Named turns come first, each shown by rows before and after it. Which turns, in which order, take the first row of each pair that follows to the second? Write the first one first, as in the answered first pair.
pidon:
[-24  11  -4   4   3 -15  -4   6 -22 -11 -14 -15  -5  -5  -1] |-> [ 10  -3 -15  -1  25  16   3   3   3   7  -2   5  -9   4  26]
[-11   0  -8  -1  10   5   9  17   2  -7 -18   2  -3  -5  -1] |-> [ 5 -4 -4 -4  3  3  9  6 22 -6  0 14  1 -8  4]
[  2   0  -9  -5  13   1   3 -12  29  10  18  15  -2 -11  22] |-> [-29  13  -2  -1  -8 -27  -3 -12   5  -7   8  -8  -1 -19  -7]
[-10   3   8  -6 -18  -9   1 -19   1  -1  11   8   1  -9  -8] |-> [-19   3   0  -2   7   6   3   3 -22   4 -12  -7  -5   2  -6]
gulu:
[ 19  13   5   4 -23   5   4 -17 -31  10 -23   1  15  25 -18] |-> [  5  20  -3   6  -2   8   1  -4 -39   9 -36  -9   8  24  -7]
[ -2   1   1  -1 -18 -17   1 -13  15  -8  17  -1  10 -13  -6] |-> [-16   5   0   1 -17 -21   0  -7   3 -11   6 -11   8 -13 -13]
[16 -9 -1 -6 16 16 11 -1 27  9  9 13 -9  4 26] |-> [ 22 -14  10  -7 -18   3  12 -12  23   8  17  19   0   6   2]
[ 19  -8   2  -5 -10   9   6 -12   7   4  11  18   0   2  -6] |-> [  7  -5   6  -2 -22  -1   5  -7 -10  -1   2   9   1   4 -23]
Silil:
[-17   0  -2   0 -12   1   1   8  -7  -6 -16   1  -1  -7 -17] |-> [-14  -5  -2   0  -6   9   2  13  -9   0 -19   3  -3  -5 -16]
[  0  20  -3 -18   9   0  -6  14 -20 -16 -18 -11   0  -2 -11] |-> [  1  19  -4 -19  14   6  -7  15 -18 -15 -18 -12   1  -1  -7]
[-28  19   3  -1  -2 -10 -10  -9  13 -14  -7 -28  -8  -9   9] |-> [-30  16   7   2 -13 -12  -8  -6   4 -13 -13 -29  -5  -6  -6]
padok:
[-15   8   2  -7   6 -14   0  -2   8 -16  -7  -7   9  -6  18] |-> [ 11  -7   3 -10  -1  -1   7  -8  20  -4   2   8  15   3  19]
[ -4  10  -8  -2  -4 -12  -7  -8  17  -5  12   5  -2  -9  13] |-> [  7   2   0  -3 -17  -9  -3  -9  14  -1  15  11   4  -3   1]
[-20   2  13   4 -33 -17   1   6 -42  -6 -18 -19   6   5 -48] |-> [-32  22 -15   1  49  -4 -12   7   3 -11  -8 -23 -21 -16  35]
[-28  10  -6 -14 -26 -26  -4  -3  -9  -7  -3 -23  20 -13 -14] |-> [-12  12 -20 -19  14  -8  -4  -5  26  -2  11 -10   9 -20  34]
Pairs:
(two turns a pair)
[ 11  -8 -19   3  45  31  -5  20 -17   8 -19  -6  -3   8  23] |-> [ -6  -6  -7   7  12  12  -4  23 -49   3 -33 -19   6  12 -20]
padok then padok
[-10 -18   7  -7 -16 -10   5 -10 -10  -4  -1   3   8  16 -30] |-> [-14  -9  -9  -9  35   0  -2  -6  16  -4   1   0  -6   6  19]
padok then pidon
[ -7  13  11  -4  18  -3  -8 -14  13 -18   3   3  -6 -13  12] |-> [ 11   2  19  -6  -7  -1  -2 -21  13 -11   8  15   4  -8  -5]
gulu then padok
[-7  7  5  2 -6 -9  1 -6  1 -5  5  0  4 -5 -5] |-> [ 5  0 -2  0 10 10  6  4  2  7 -1  3  1  5  5]
pidon then padok
[-32  23  -5   4  23   2  -1  17 -14  -1 -15 -28 -10 -11  20] |-> [ 34 -11   9  -3 -23  22  12  -3  14  24  17  20  10   6   5]
padok then gulu
[-25   1   7  -3 -13 -18 -15  -2   0 -15   3 -19  -5  -5  -1] |-> [ -2 -15  -5  -6  17  20  -7  16  -3   8  -7 -10  -9  15  16]
Silil then pidon
[ -1   0  17  -7 -16   5  14  11 -16   7   0  -5  -3  16 -32] |-> [ 19  -5   9 -12   7  23  15   6  13  16  16  12  -9  13   1]
gulu then pidon
[ -7   0  -5   5  10   9   1  22 -25  13 -21  -4  14  17 -15] |-> [24 -6 -3 -2  4  8  2 -3 23 16 15 25 18  6  8]
pidon then Silil
[ -4   5   0  10  -2  -6 -14 -10   9  -5   8   1  -7  -5  -4] |-> [ -3  -2   1  11  -9  -4 -10  -4  -3  -3   2   0  -4   1 -18]
Silil then Silil
[-10   5  10   3 -20 -14  -1 -16  14 -14  13 -14   4  -6 -11] |-> [-24  12   0   4   9  -6  -4  -2   6 -16  -1 -28  -4  -8   4]
gulu then gulu
[ -9   8  12   9  -5  15  -9  17 -15  21 -16   6  -1  -3 -22] |-> [ -2  10   4   5  18  22 -13  10  14  23  -3  14  -6 -11  11]
padok then gulu
[  9  -6   1  -2 -15   4   1  10 -19   9 -16  -6   6  10 -30] |-> [ 31 -12  -5  -7   1  18   1  -1  15  16   6  15   2   5   0]
gulu then pidon
[  8   5  -2 -12  27  27   7   9  13  13   5   7   2   9  19] |-> [ 15  -7   6 -11   0  29  13  14  -5  18  -2   7  13  20 -10]
padok then Silil
[-14   6   9   2 -17 -12  -1 -10 -10  -3   1  -2   5  -8 -10] |-> [-17  12   4   0  -2 -12  -5 -12   1  -6   7  -2   0 -15   6]
padok then Silil
[24  4  2 -4  0 11 11 -5 17 21 13 13 -4 -6  9] |-> [ -4   8  -3   1  14  11   9  17 -18  16 -17 -11 -10   0  -1]
pidon then pidon
[-14  21 -18   4  -5   5  22  17 -14 -14 -23  -2   1  -8  -1] |-> [ -8  24 -22   3   9   8  19   9   6 -14  -9   4  -2 -14  20]
gulu then Silil
[ 17 -11  12  -4 -23 -22  12 -26  18   8  11  25  11   5   8] |-> [-13  -5  -4   3  24  -1  11  13 -25  13 -35  -8  -2  16  15]
padok then pidon
[22 -6 14  2 -3 13 -3 -7 18 17  6 12  5  5 16] |-> [-15  16  12   7   6 -13 -15  -8  13  -4   1 -10   0 -16  18]
pidon then padok
[ -4   7  -2 -10  26  22  -7  24  -6  14 -27 -17   3  16   4] |-> [ 25  -1  15 -16 -23   7  -5 -10  28  10  13  14  16   8  -7]
padok then pidon
[ 12 -13   6 -11   2   9   9  -1   7  -1   3   9  10  12   7] |-> [-17   3   3  -8  16  -3   3   5  -2 -13  -7 -11   2   1  13]
padok then padok
[ 11  -3  -2  -4 -22   5  -6 -12 -12   2  24  13   6  -9 -12] |-> [ -6   5 -17  -3  20  16  -8   6 -23   3   3  -5  -6  -5  11]
padok then pidon
[-11   4  -5  -2   6  -6  -1  14 -11  -2   2 -12 -13  -2   4] |-> [ 15 -11  -4  -4  -9   5   5  11  -1   8  12   5  -7   7   0]
gulu then padok
[ 13  -2  13   6 -17  -9 -11 -17  -7  -1  -4  -3  10  -3 -19] |-> [ 33 -11   3   3   1  11  -8 -12   4  11  -5   5   7   5   1]
pidon then pidon
[-29  28  -5   4  -8 -32 -23  12 -14 -12  -7 -34  -4 -10 -12] |-> [ 32   6  -4  -7 -13  -5 -14 -13  42   8  35  13   4  -7  17]
padok then gulu
[ 5 -7 -8  1 20  9  3  9  4 -1 -6 10 -9 11  7] |-> [ 11 -13  -3   1   8  10   5   9  -2   4  -7  13  -5  17  -4]
padok then Silil
[ 12  -5  14  -2  -9 -13  -4 -11   7   6   9   9   8 -16  -4] |-> [ -7   6   7   0  12 -16  -9  -6   5   0   1  -3   1 -23   9]
gulu then padok
[-19   2  -3  -5  22   2  -8  13   4   2 -11  -6  -6  -4   8] |-> [-10   1   3  -7  -2 -11  -8  -6  25  -3  12   7   0 -15   5]
pidon then Silil
[ 37 -18  -1  -5 -12   5   7  13  15  18   2  -1 -10 -10   4] |-> [ 13 -12  -4  -1  -4   1   5  29 -15  14 -21 -20 -14  -8  -7]
pidon then pidon
[-16   7   6   3   7  -4  -5  -2   9  -3   2  -1  -2  -2  18] |-> [  0  -4  12   0 -16  -1  -1  -8  11   3   9   9   6   4   2]
gulu then padok
[  9  -2   5   0 -18   2   7  -7  -2   0  -4   5   7   5 -21] |-> [  8  -4  -4   1   6  18   8   7  -7   8 -15   2   0  12  -6]
pidon then Silil
[ 11  -6  14  -2 -25  -8   6  -7  -6   4   3  -1   8   0 -18] |-> [-19  11   7   1  -3 -16  -1   2 -14  -7 -10 -19  -1  -9  -5]
padok then Silil
[-16  13   9   5 -17 -13   6 -10   5 -10  14  -1   6 -12  -3] |-> [-15   8  -4   4  22  14   5  12  -4   2  -4  -7  -3   0  17]
gulu then pidon
[-16   2  -4   5  -1   5  -1  13 -19  14 -19  -8  -4   9 -16] |-> [14 -5 -3 -3 -3 11  1 -8 22 20 12 20 -2  3  8]
Silil then pidon
[ -7  -2  -6  -2  34  11   0  19  -8   4  -7  -8 -11   2  10] |-> [ 25 -18   2  -4   5  17   7   7   4  15  10  16  -1  10  -5]
Silil then padok
[  6 -12  11  12 -22 -18   0  11 -17  21  -5 -14  10  13 -25] |-> [ 27 -18  11  10 -23 -10   3   2   8  26  13   3  11  12 -13]
pidon then pidon
[ 17 -11  11   9   8  33   3   8  -2   7 -25   9   1  10  -5] |-> [ 17 -11  14   9  -4  32   4   5  -2   6 -23  12   4  11 -14]
gulu then gulu
[ -3   0   7  -3  -6 -16   5 -18  35 -11  23   0  13 -30  -9] |-> [-10   2   9  -3  -7 -18   6 -16  30 -15  21  -3  14 -32 -13]
padok then padok
[ -6  -7  24  22   4 -14  -6   4 -19   2 -33 -32  19  23 -12] |-> [ 17  -4  21  16  13 -19 -11 -22  41  -2   8  -8  14   2  29]
padok then pidon
[-36  30   1   5  -2 -40 -26 -11  12 -24  14 -12  -5 -25  -3] |-> [ 41 -20  -8  -1  17  36  -2   9  15  28   9  29   1  21  13]
pidon then padok
[-12   7  -2  -1   7  -3  -6   0  10  -2  -1   0  -9  -8  11] |-> [ 3 -1  0 -3 -5  1 -3 -5 15  4  7 10 -3 -4 11]
Silil then padok
[  9  -3  -3   6 -39 -33   6 -17  -3 -12  -4  20  19 -11 -24] |-> [-29  18 -20  10  12 -32  -4   3 -14 -22 -29  -8   1 -21   7]
Silil then padok
[ 18 -13  -1   2  12  12  -5  -2   3   9   9  27   4   1  22] |-> [-19   6   8   6 -12 -26 -14  -8 -12 -12   7   6   6 -14  -2]
Silil then pidon
[  3  -6  -5   0   3  -7 -16   0  -6  -9  -8 -13 -17   5  11] |-> [ 14 -12   0  -2 -15  -6 -10   0 -10  -6  -6  -9 -12  10  -3]
padok then padok
[-27  19   9   7  12 -24 -10  10  10 -15 -14 -21  -3 -20   0] |-> [  9   5   1   1  29   5  -4   7  39   2   2   4  -4 -13  28]
Silil then padok
[ 23 -10  10  -6 -18   8   8  -2  -5  12   1  15   8   9  -9] |-> [-17  13  -1  -4  22  -2  -1   9 -13  -2 -18 -13  -6  -6  13]
padok then gulu
[  1   0  -1  -4   7  -2   3 -10  19  -8  13   7  -1  -6  10] |-> [-17   6   4  -1  -2 -13   2  -1  -6 -15  -5  -8   1  -2 -11]
pidon then Silil
[-18  19   1  -5  -8 -27 -15  -9  23 -16  19  -5   1 -20  -6] |-> [-25  15 -13  -3  35   2 -10  20   0  -4 -10 -18 -10  -5   9]
gulu then pidon
[-13   1  13  14  -6  -6  -3  -1  28  16  12  -7 -16   4  -8] |-> [-17   2   8  14  10   1  -4  10  21  18   4 -12 -19   7   0]
pidon then gulu
[ 19   7  12  -3 -11   3   6   9  23   6  21   9  -5  12   8] |-> [-14  24   8  -1   3 -14  -1  14  13  -9  10 -12 -15  -2  13]
padok then padok
[ -4  -9  -8  -7  43  28   6   7  -1 -16 -20  -3 -17  -7   8] |-> [-27   4   6  -4   2 -14  -1 -10  -7 -38 -11 -12  -8 -24 -22]
pidon then pidon
[  2 -17 -13  16 -12  -2  10 -11   8   0  -2  11  -1  10  -3] |-> [-10  -6 -18  17   6  -5   6  -8  12  -5  -6   6  -7   3  14]
padok then padok
[ -2   2  -9   7  10   5   4   6  14   2  14   8   1 -16  24] |-> [ 15 -13   0   7 -19  10  12   7   1   9  11  14  13  -2  -4]
padok then Silil
[ -6  24 -13   8  -8 -16 -12  -6  15 -17  -6  12  11 -23  26] |-> [ -7  21  -9   8 -19 -21 -12  -9  11 -18  -5  12  15 -23  15]
gulu then gulu
[-11   1   1  -2  -4 -16  -3  16   0  -1  -8 -10   5  -1  -7] |-> [  8 -11  -1  -4  -4  -1   3  19   2  12  -7   0   6   7  -5]
pidon then padok
[-28  19   5   4  -9 -21  -5   4 -25  12 -17 -19 -17   5 -16] |-> [ 28  -9   6  -3 -18  10   8  -5   1  37   5  21  -8  21  -5]
padok then padok
[ 16 -12  -5  -5   3  19   8   4  -3   6  -5   7   7  13   6] |-> [  6  -9   1  -2 -17   5   9   2 -16   0  -9   0  11  11 -14]
Silil then padok
[  5   4 -10  -6  -8  -3   3 -10  -6  20  29  31   3   3  14] |-> [-10   4 -18  -2  13   6   2  11 -34  23   5  15  -2  11  12]
pidon then pidon
[20 -5 -2 -1  5 24  4  8 13 12  7 11  5  4 14] |-> [-21  15  -3   4  13   0  -7  14  -7 -10 -11 -16   0  -7   6]
padok then padok
[-21   3  -9  -5   7   2   2  19 -25  -3 -22 -20   1   1  -8] |-> [ 10 -10 -17 -11  22  27   8  15  -2  12  -8   0   0   6  16]
Silil then padok
[-32  22   4  -9 -14 -17 -20  13 -40 -18   0  -4  -3  -2 -20] |-> [ 21  -1 -10 -18  21  31 -10  13   2  11  19  32  -8  11  29]
gulu then padok
[-18  20  26  -5  18 -12 -19  -1  36 -24  16  -9  15 -50  23] |-> [-15  17  37  -5  -8 -22 -17  -7  33 -27  19  -5  21 -47   4]
gulu then gulu
[ 13   1  -3  -9  -2  -2 -18 -18  20   5  28  14   5  -6  11] |-> [ -1   1 -15  -6  29  17 -17  11 -15  13  -7  -4  -3   8  15]
pidon then pidon
[ 14   1 -11  -3 -32  -4  -6 -29  28  10  27  -1   8  -7 -13] |-> [ -9  13 -32   0  31  15 -10  -4  14  12  -2 -24 -10  -8  21]
pidon then padok
[ -2   2  10   6  19  21   4  23   6  12 -15   4   4   9   5] |-> [14 -5 17  5 -7 16  6  9 16 11  0 16 10  9 -8]
gulu then gulu
